In the rows, zero is written as 128.
Where one turn sends some rows of the set: a few examples, then the rows asked
k_631: [135 100  92 133 126 111 116 148 151 143 114 146 139 125 145 154 109 145
 103 143  97 153 145 137 117 131 141 145]
k_262: [143 133 116 126 127 129 153 101 126 108 126 177 136 149 142 130 116 117
 121 106 138 108 139 104 127 126 137 108]
k_819: [104 137 124 137 115 165 131 150 121 117 117 145 116 114 129 125  96 100
  72 141 131 170 142 128 101 111 117 137]
k_380: [126 155 131 116 100 132 124 152 115 133  93 142 111 124 118 167 134 127
  81 145 116 165 121 118 127 103 153 127]
k_66: [129 110 110 139 120 133 157  95 108 138 147 143 117 145 115 133  81  82
 114 113 121 159 159 128 135 112 113 139]
k_820: [158 102 113 156 148 151 146 120 119  83 111 107 138 100 154 125  98 111
 124 134 141 154 147 104 141 107 140 145]
k_787: [108 117 128 147 129 153 130 118 129 122 145 151 131 120 131 107  81  98
 112 122 153 142 142 129 130 127  96 128]
k_36: [128 139 106 110 134 140 127  94 107 135 136 163 130 120 131 129  92  83
 125 140 151 118 137 111 147 115 134 153]
k_947: [142 107 105  86 108 129 132 146 132 136 140  99 118 104 150 139 125 146
 122 122 105 104 138 137 140 124 108 146]
k_277: [136 118 151 135 152 138 132 144 108 130 159  75 121 104 136 146 132 100
 114 139 112 143 125 110 160 115 123 145]
k_524: [138 105  99  85 115 123 142 143 124 138 142 100 118 113 153 135 131 148
 117 125 111 107 129 134 144 132 113 152]
k_427: [139  99 116 124 127 115 103 142 144 137 113 150 146 116 142 164 112 144
 109 141 105 150 162 142 121 135 152 145]
k_668: [123 145 133 106 105 126 123 148 115 137  91 144 113 126 106 156 136 130
  87 141 118 165 125 119 124  96 156 126]
k_86: [141 146 142 164 133 121 154 149 132 139 115  93 122 130 107 148 114 121
  97 102 121 156 125 134 145 105 135  94]
k_593: [144 104 106 144  99 152 120 107 151 109 107 138 140 121 144 143  73 115
 118 107 157 151 134 138 147 108 148 135]
k_960: [129 151 143 103  97 124 123 142 124 134  90 135 121 131 114 160 131 138
  87 139 129 162 113 128 131 105 162 127]
k_520: [111 128 121 111 116 131 140 100 120 102 114 135 114 140 123  99  91 100
  94 116 121 168 113 126 134 121  99 144]
k_629: [132 123 158 128 168 136 142 127 124 135 161  82 128 100 142 149 131 111
 122 123 110 147 131 115 157 121 129 146]
k_11: [169 118 140 115 138 137 155 125 119 119 115 160 115 141 137 106 105 151
 147 106 139 138 135 104 127 137 124 134]
k_792: [136  95  99 129 129 115 110 145 146 140 112 146 141 119 138 161 109 147
 108 150  98 158 146 150 126 131 146 146]
k_702: [145 124 156 124 158 135 137 135 115 135 152  78 125  97 139 155 128 111
 121 123 104 149 126 107 156 119 121 142]
k_151: [133 124  95 143 115 114 133 130 156 106 100 139 140 116 157  97 115 143
 111 149 111 151 106 117 126 138 126 121]
k_980: [114 143 116 131 116 132 155 119 129 147 104 127 117 115 121 149 100  60
 129 112 141 129 143 113 155  92 135 136]
k_45: [177 148 121 114 118 135 156 123 128 123 149 127 128 112 152 126 104 160
 123 139 133 113 135 115 145 139 142 168]
k_246: [120 150 132 114 107 131 127 152 119 141  93 146 116 130 117 161 138 124
  89 145 122 171 122 118 119 103 151 136]
k_25: [151 108 128 119 126 136 158  97 102 137 136 161 118 144 129 141 119 100
 161 134 134 145 137  93 145 118 137 140]
k_621: [141  97 111  93 110 123 138 151 125 137 135 101 116 115 150 140 131 146
 121 123 104 108 135 141 148 132 105 146]
k_699: [165 150 141 144 135 143 170 121 129  99 123 157 147 131 140 126  94 119
 107 148 147 149 136 100 131 153 134 147]
k_252: [132  97 133 107  81 155 136 118 122  94 114 124 126 103 163 111 106 115
 108 121 148 132 150 108 131  97 131 154]
k_643: [136 144 145 145 132 127 163 153 136 144 114  99 124 130  97 153 114 115
 111  90 118 155 130 124 147 108 140 100]
k_896: [155 126 114 155 100 158 164 129 121  89 127 119 116 140 135 112 116 115
 114 115 150 124 131 122 163  95 153 120]
k_599: [132 121 147 131 154 146 144 100 127 115 160 141 122 120 151 168 124 121
 141  96 137 123 142 106 143 116 130 119]
k_493: [133 144 132 132 113 126 158 108 128 112 101 130 130 112 145  90 106 106
 116 144 150 143 117 104 132 125  88 129]
k_679: [131 148 139 160 125 132 164 154 138 145 106  96 117 124 102 156 122 113
 110  95 116 147 132 124 151 105 140 103]
k_316: [134 104  94 125 122 115 105 149 154 138 117 146 135 118 146 164 108 144
 110 144  98 155 146 141 130 134 153 137]
k_331: [147 132 149 129 134 124 133 122 138 110 108 143 131 127 135  81  89 125
 113 129 121 166 129 119 138 142 131 167]
k_978: [137 122 153 129 159 142 136 131 124 130 150  79 124  89 135 157 132 112
 122 127 106 146 130 110 157 117 126 143]
k_419: [128 150 146 150 133 131 166 145 134 149 102 103 119 130 103 152 123 115
 111  89 125 151 132 131 142 105 137 105]
k_258: [161 138 132 141 116 145 114  88 115 103 125 145 116 120 157 137 112 114
  97 132 146 153 130 113 144  71 155 132]
k_101: [138  91  99  97 119 129 134 148 117 136 127  98 122 112 143 146 128 139
 129 118 115 102 141 134 138 126 110 144]

k_45 turns into k_980
k_792 turns into k_702
And these:
k_331 turns into k_25
k_427 turns into k_277
k_246 turns into k_524
k_262 turns into k_787
k_978 turns into k_380
k_258 turns into k_252

Where one turn sends some rows of the set: a few examples, then the rows asked
k_194: [123 147 111 143 118 149 106 111 151 115 113 131 125 126 116 131 145 173
 126 152 107 118 153 111 141  92 115 132 151 127]
k_917: [178 163 106 102 111 132 153 141 143 136 156 145 143 120 118 122 132 130
  89 123 104 142 139 122 150 132 115 122 171 109]
k_708: [140 107 126 121 117 103 171 130 156 133 143 118 115 157 116 129 119 107
 144 116 131 126 119 118 130 146 132 157 161  99]
k_828: [163 129 121 102  97 141 149 141 132 160 167 137 132 115 114 107 118 126
 145  97  93 125 125 152 117 141 118 133 169 110]
k_677: [157 158 127 126  97 128 121 126 149 107 149 151 116 132  80 116 154 156
 122 155 114 165 131 134 114 141 169 148 139 120]
k_585: [142 146 124  97 120 146 117 153 166 139 119 138 138 115  84 101 108 125
 136 132  87 130  95 103 166 179 132 147 133 133]
k_726: [146 136 105 100 122 114 112 127 157 140 109 132 102 119  94  85 121 125
 138 124 115 143 114  97 170 158 110 145 128 134]
k_793: [161 119 103 133  78 133 151 138 136 170 163 118 118 107 114 109 135 125
 128 110  87 134 134 145 147 132 101 130 158 116]
k_637: [139 111 116 148 108 108 166 138 167 143 119 111 129 143 105 146 118 116
 108 135 102 122 120 117 150 145 125 159 159 101]
k_582: [161 144 128 132 112 115  96 116 145 136 128 164 113 119  91 129 142 161
 134 141 103 150 141 143 104 140 159 160 151 116]
k_886: [162 137 143 132  95 131 100 135 180 160 168 135 112 122  83 143 153 135
 161 140  91 171 126 133 159 135 151 136 147 113]
k_539: [165 142 108 140  85 146 167 152 145 150 173 134 130 111 125 123 143 132
  95 125 102 142 133 128 162 139 112 130 154 121]
k_933: [115 114 104 143 104 153 119 121 134 136 140 129 125 163 114  82 150 164
 181 151 122 151 126 107 140 119 139 122 134 110]
k_29: [111 128 123 148 105 184 118 113 143 128 131 159 115 150 109  87 128 163
 140 146 114 137 119 117 166 116 146 147 141 133]
k_35: [151 141 124 175 113 130 109 141 127 142 134 142 128 123 116  65 130 107
 138 129  93 102 141 103 122 131 141 140 131 101]
k_225: [164 154 138 122 121 140 104 122 132 120 142 139 108 143 102  56 127 100
 127 124 101 111 125 100 138 128 139 125 141 108]
k_789: [154 117 127 100 129 107 159 128 165 134 134 114 120 165 117 145 121 115
 126 127 117 127 116 109 139 150 128 146 170  93]
k_62: [147 130  86 119 120  98 116 155 153 154 114 117 134 121 109 102 140 138
 154 141 108 144 123  86 145 177 114 133 119 114]
k_813: [134 107 130 135 105 121 173 130 162 135 132 115 115 145 100 128 107 107
 124 119 109 117 111 130 143 144 134 166 160 109]
k_749: [109 144 130 139  93 179 130 124 154  98 146 118 126 134 103 117 144 164
 142 149 100 118 128 123 136 102 132 131 140 137]
k_310: [147 118 126 129 121 119 168 144 168 137 135 119 136 155 120 161 125 122
 108 139 108 123 116 107 147 161 134 151 164  98]
k_172: [129 131 120 100 124 164  97 122 155 143 134 129 145 167  98  99 132 156
 179 147  92 146 113 107 155 120 141 108 153 101]
k_428: [172 152 105 100 119 116 150 146 130 146 163 148 152 118 128 114 129 130
 131 110 113 134 143 131 114 140 123 126 170  96]
k_349: [175 144 123 142 120 134  88 138 149 160 141 120 125 142 125  98 155 116
 126 145  80 116 133  77 159 139 120 108 140  95]
k_864: [164 153 142 139 124 149 115 146 139 132 174 137 121 152 138  82 156 109
 138 137 114 119 124  76 141 147 144 117 134 104]
k_589: [120 153 136 139 139 159 110 133 163 127 141 150 146 123 139 151 142 165
 157 139 117 114 149 107 138 104 133 137 156 121]
k_639: [129 139 105 151 122 117 139 167 155 142 133 151 140 105 117  96 127 127
 157 128 130 140 124  91 151 175 137 158 115 127]
k_442: [160 152 126 134  86 121 120 138 168 124 168 126 114 131  76 125 167 140
 143 157 110 183 132 126 145 131 160 128 136 112]
k_920: [136 134 129 109 115 153 135 157 155 137 150 144 120 127 122 101 135 142
 150 130 119 134  94  94 148 197 136 152 123 141]
k_899: [124 140 103 156 130 147  97 118 151 144 103 162 142 136 108 107 123 157
 136 151 111 144 142 105 179 103 135 137 149 111]
k_326: [122 144 123 140 137 165 108 146 159 148 139 162 175 146 120 122 129 157
 169 151 106 142 128  97 160 126 159 128 152  97]
k_171: [158 140 144 158 114 167  97 147 144 155 143 141 135 128 115  96 128 116
 120 137  63  95 119 100 147 151 141 136 139 109]
k_204: [126 150 140 104 130 157  99 122 172 131 144 124 137 131 106 135 131 147
 178 130 100 121 134 118 153  90 125 117 162 113]
k_646: [160 130 140 142 109 123  92 131 162 166 151 160 117 111  99 148 143 150
 162 131  95 151 139 142 128 144 156 158 152 114]
k_607: [113 137 119 139 103 145 125 134 160 121 154 101 137 131 105 117 152 148
 189 141 111 130 144 117 135  88 126 114 140 113]

k_813 turns into k_637
k_677 turns into k_582
k_171 turns into k_349
And these:
k_585 turns into k_62
k_899 turns into k_326
k_194 turns into k_589
k_793 turns into k_539

Where one turn sends some rows of the set: a few examples, then the rows asked
k_934: [125 128 107 120 133 132 130 141  88 116 111 112 104 100 119 138]
k_353: [112 130 118 108 134 130 133 151  88 112 115 124 108 100 118 129]
k_219: [101 140 176 130 140 153 123 139 165 139 148  95 121 123 139 105]
k_827: [119 135 148 119 117 177 138 124 133 110 144  97 111 144 152 143]
k_295: [128 112 148 114 146 127  98 140 123 129 142 141 124 102  90  94]
k_513: [102 134 185 133 157 149 106 157 147 130 144 102 106 124 147 116]
k_689: [119 121 118 115 137 131 132 143  88 118 125 126  90 102 110 127]
k_115: [154 117 131 159 150 131 101 135 153 132 161 135 148 108 134 118]
k_836: [137 159 161 126 140 160 129 145 167 140 136 123 107 141 156 117]
k_106: [158 116 127 145 156 137  94 128 153 138 158 140 138 101 136 124]
k_719: [127 120 146 124 135 122 104 143 107 118 130 124 125 103  90  94]
k_109: [148 125 100 145 141 136 125 133 118 131 139 124 104 103 154 158]
k_170: [107 114 181 121 144 171 128 140 110 111 149  95 119 126 137 138]
k_371: [150 116 134 156 148 123  94 134 156 137 146 139 147 103 119 116]
k_56: [ 94 126 169 125 136 162 131 136 127 111 152  86 108 137 126 117]
k_325: [137 124  99 150 145 135 137 138 124 131 139 127 117 101 156 160]
k_953: [140 137 155 113 129 184 151 131 130 118 146 117 119 144 147 139]
k_299: [131 123 144 118 141 123  96 146 116 117 140 135 137 109  96  87]
k_606: [125 147 156 120 120 166 131 127 172 138 139 110 123 132 162 132]
k_330: [148 124  94 150 146 139 125 131 137 128 130 126 126 102 146 158]

k_827 turns into k_606
k_371 turns into k_719
And these:
k_295 turns into k_689
k_325 turns into k_115
k_513 turns into k_170

